Rotation paths and how fast each direction turns (degrees a step)
Each turn is a multiple of 5 degrees from 10 to 175, or 0.
Each row of a path follows its step; steps can be skipped.
Path 1:
step 0: [  7.0   5.5   2.7  -5.3 -12.1  -4.3  -8.7  14.6  -4.2  17.6   5.1   9.5
  -5.2  -3.6 -11.9  21.4  -5.3  -5.4  -3.7 -10.1  13.4  -6.1 -17.3   9.3
   4.7  11.0 -11.4  15.5 -12.7   3.2  -6.4  25.5  -3.1  -3.0  24.9   2.6
   9.4  12.9  20.4 -17.1  10.6  -8.6  -7.5  -9.2   2.8  -5.1  -6.3   8.0
   7.4  35.7]
step 1: [ -5.9  11.9  13.4  -3.3   5.0   0.6  -2.4 -11.4  14.3  10.3   1.9   5.2
  16.3  -5.1 -12.2 -19.8   9.8  16.4   3.2  10.5 -17.0  -8.8   1.0   7.5
 -21.2   5.7   0.9 -11.0   1.9   7.2 -15.4  20.0  19.6 -24.5  15.4  12.1
   7.6 -11.8   3.0  -6.1 -13.4  13.0  -3.3  15.3  20.1   8.0 -11.2 -14.9
  15.7   6.1]
step 2: [-27.8  10.3   0.3   5.0   0.0 -18.8   0.3  -7.9  -2.2  13.9  25.1   5.9
 -15.8 -10.6  -1.5  -6.2  13.7   2.4   2.8  16.3   6.2  18.6  -3.8   3.4
  11.6 -19.5   3.7  19.0   2.4  -5.5  -1.6 -20.7  -3.4 -21.5  11.4   8.7
   0.4 -11.0  -0.9   3.9 -13.1  -5.9  -4.3 -25.3  -4.0  -2.5 -18.9   1.0
   0.4 -17.7]
step 3: [  0.4 -11.4  -4.6 -18.6   0.7 -12.2  -7.4  14.3   5.2 -16.7   1.4  -8.2
 -16.8  -5.7   8.2   5.4  14.4  15.0  11.3  -7.7  19.7  17.3  -1.3  -6.4
  -7.9  -8.4   1.6   5.1  17.6  -4.6   4.2   7.5  22.6   2.7   6.5  10.0
  12.2   1.7 -16.7   1.9   1.5 -26.3  -6.9  -5.6  -2.6   9.5  -1.0  13.8
   1.2  38.2]
step 4: [  2.7 -11.7 -17.7  11.5  18.3  -8.5   5.9  -9.2  -3.4  12.5 -17.7  26.5
 -12.5  -1.2  -0.5 -26.6  17.9  17.8  13.1  10.8   8.5  -6.1  16.9 -13.7
  -8.6  20.9  17.7   5.9 -10.0  -7.0  -1.4   1.9  -5.3  -6.3  -7.2   3.5
  16.6 -15.2   3.9  -8.6  16.8   2.0  -0.6  22.5   3.4   0.7   5.2  -2.4
  -2.6   7.5]
step 5: [ -1.7 -15.2   0.4  15.6  17.2  -8.7  12.7  11.7 -12.6  24.1   4.7  -9.0
  -0.6   5.6 -26.2  15.9  -8.6   9.7  -6.9  21.3 -11.2  -0.9   8.6  -3.9
   4.8   3.9  -4.9  21.5  23.9   8.8  -8.1 -17.9 -17.6   1.6  -8.6  -2.9
  11.1   2.8  -6.8 -14.3  -8.1  -4.8 -13.0 -16.7  10.6 -19.1  -0.9   4.5
   3.0   4.7]
step 6: [ 19.6  12.5 -10.3 -10.0   6.2   6.7 -13.2  12.9   6.8  -5.2   8.4  -8.5
 -25.1  -8.4  -1.6  15.4  20.1  -2.1  -8.5  15.7   0.7 -19.6   4.2  13.1
 -11.4  -0.2  -7.9  20.9  13.4  -3.6   0.8   3.4  23.5  -2.0   6.0 -11.0
   1.3  23.3  -5.1  -1.4  -1.3  17.5   9.0   4.0  16.7   2.2   2.1  -8.7
 -17.7  15.4]
step 7: [-13.1   3.9 -10.8   0.6 -13.5   0.6   9.4  -8.6   8.4  18.2  13.2  -7.7
 -12.5 -13.3   2.7 -12.0  18.6  -5.9   9.9  20.0  14.3 -13.1   6.4  15.3
   5.2  23.3 -11.1 -22.9 -24.9  -4.6 -26.9   2.0  -5.6  -5.6   1.6  -0.6
 -10.1 -10.9  -6.4  -3.3  -3.8  -8.1  -1.0  -1.6   9.0  -5.8  25.9  -9.6
   1.7  10.3]
step 8: [ -6.8  13.6  19.9 -13.0   1.8  -0.4  15.5   4.6   3.2   7.4  16.3 -30.3
  -7.3   4.4  13.3  -2.7  -6.3  13.5  11.4   6.8  -2.2   1.1  13.0 -13.3
  -9.5  -9.1  15.8  19.8   6.2  11.5   2.9  -1.8 -21.8  -5.2  -0.8   2.7
   3.5   1.3   4.7  17.3 -27.4 -17.8  -2.8   4.8  12.8  -2.6  16.1  -1.4
  21.9  -4.6]
step 9: [ -0.4   1.8  -9.3 -19.1 -20.9  -5.9 -10.0  -7.1  -0.2   6.3  -4.5  -1.1
 -17.6   8.3   2.3  16.3   2.6  23.1  29.1  -4.3   6.4   1.5 -13.9   3.6
  22.9  10.5 -10.7  29.4   8.6 -21.2  11.9  -9.6   1.3  -1.7  12.6  -1.3
  10.6  10.0   2.7  14.5  11.1  10.2   5.3  20.0  -2.9   9.6   5.0   0.9
  -2.8  -2.6]
step 10: [ -5.5  -2.8  -6.7  -5.6  -5.8   6.5  10.9 -10.4 -14.5  11.1 -11.5  16.3
  -1.4  -3.9 -14.1   2.1  -2.2   2.5   8.4   8.9   0.3  -4.8 -14.3 -12.0
   1.0  16.8   5.9 -40.1  32.6  -5.3  -2.7  -4.7  -2.8  -8.6   7.0  -1.4
   7.7  -3.3   6.1  -7.8 -22.4   3.2  -1.8   8.3  -9.7   4.3  25.4   2.8
   0.4  26.2]
Directions:
[-0.6 -0.3 -2.7 -1.0  3.5  2.4 -6.6 -7.8  4.9 -1.1  2.9  0.1  7.2  2.7
  3.2 -5.7  0.4 -4.0  6.2  1.8  2.9  0.5  0.4  4.9  4.3 -3.0  5.9 -0.9
  2.1  0.8  1.1  1.5 -3.4  1.1 -3.1 -0.6  4.3  3.8 -0.2 -7.1 -1.2  4.1
 -4.6 -0.6  0.4 -7.1  2.9 -1.6  3.6  3.6] -> 115
[-2.9  3.1 -1.8 -2.5  2.7  2.4  2.9 -2.4 -2.1 -0.2  4.8 -0.3  3.0  0.2
 -4.0 -2.7  2.8  1.4  1.2 -0.6  1.3  2.4 -2.4  3.7 -4.0  8.1 -0.9 -3.6
  1.0 -3.7  1.0 -0.1  8.4  1.5 -2.7  2.6 -6.8  1.1  4.5 -3.2  9.5  0.2
  6.6  7.1 -1.6 -0.2  2.4  1.6  3.3  5.3] -> 120
[10.4 -3.0 -2.6 -3.6  0.3  0.2  2.3  0.4 -1.5  4.1 -2.5  3.3  1.4 -1.1
 -0.3 -2.8  3.9  1.8  5.3  1.2  1.6 -5.6 -6.6  0.5 -1.8 -3.0  2.7 -9.9
 -4.5  4.4 -6.9  0.1  1.3  1.2  3.1  1.1  0.3  2.4  1.6  4.3  0.9 -5.3
 -3.0  3.8 -2.1 -2.6 -2.1 -4.0 -4.1  1.6] -> 115
[-4.1 -2.6  4.5  1.7  0.4  0.9 -4.8 -1.4 -3.9 -2.0  2.1  7.5  8.7  3.4
  1.5  1.3 -0.8 -2.9 -3.4 -3.5  3.7  2.0 -4.5  1.3 -1.8 -1.1  0.2  0.8
 -0.8  2.4  3.5  3.5  1.4 -5.5  6.4  3.7 -2.0 -8.0  4.7  0.8  0.2 -1.4
 -4.6  0.3  2.5  1.7 -8.7  0.8 -3.4  3.4] -> 25
[ 3.3  0.6 -4.6  0.9  1.4 -5.1 -4.4 -1.9 -1.8 -0.5 -4.1  1.6 -2.4 -7.3
 -0.5 -3.0  2.5 -1.8 -0.6 -2.0 -5.2  4.3 -2.1 -2.0 -4.8 -0.5  4.4  1.1
  2.1  0.6 -2.6 -0.7  5.7  2.4  1.7  6.9  4.8 -5.0 -4.1 -6.7  1.9 -1.4
  1.3 -5.3 -3.6 -2.4 -6.2  5.1  6.2 -3.0] -> 35
[ 2.7 -0.4  1.9 -1.8 -2.8  1.7 -4.1 -1.0 -3.6  1.5  5.2  0.7 -0.7  1.4
  1.8 -1.2 -0.4 -4.5  0.4  2.5  3.8  5.7 -2.6 -3.4 -5.0 -1.8  6.2 -1.0
 -6.7 -7.3 -0.9 -1.2  0.9  1.2 -6.7 -0.6 -2.3 -1.2 -7.8  3.6  1.6 -3.4
  0.7 -6.7  6.8  6.6  3.3 -4.1  1.2  1.9] -> 80
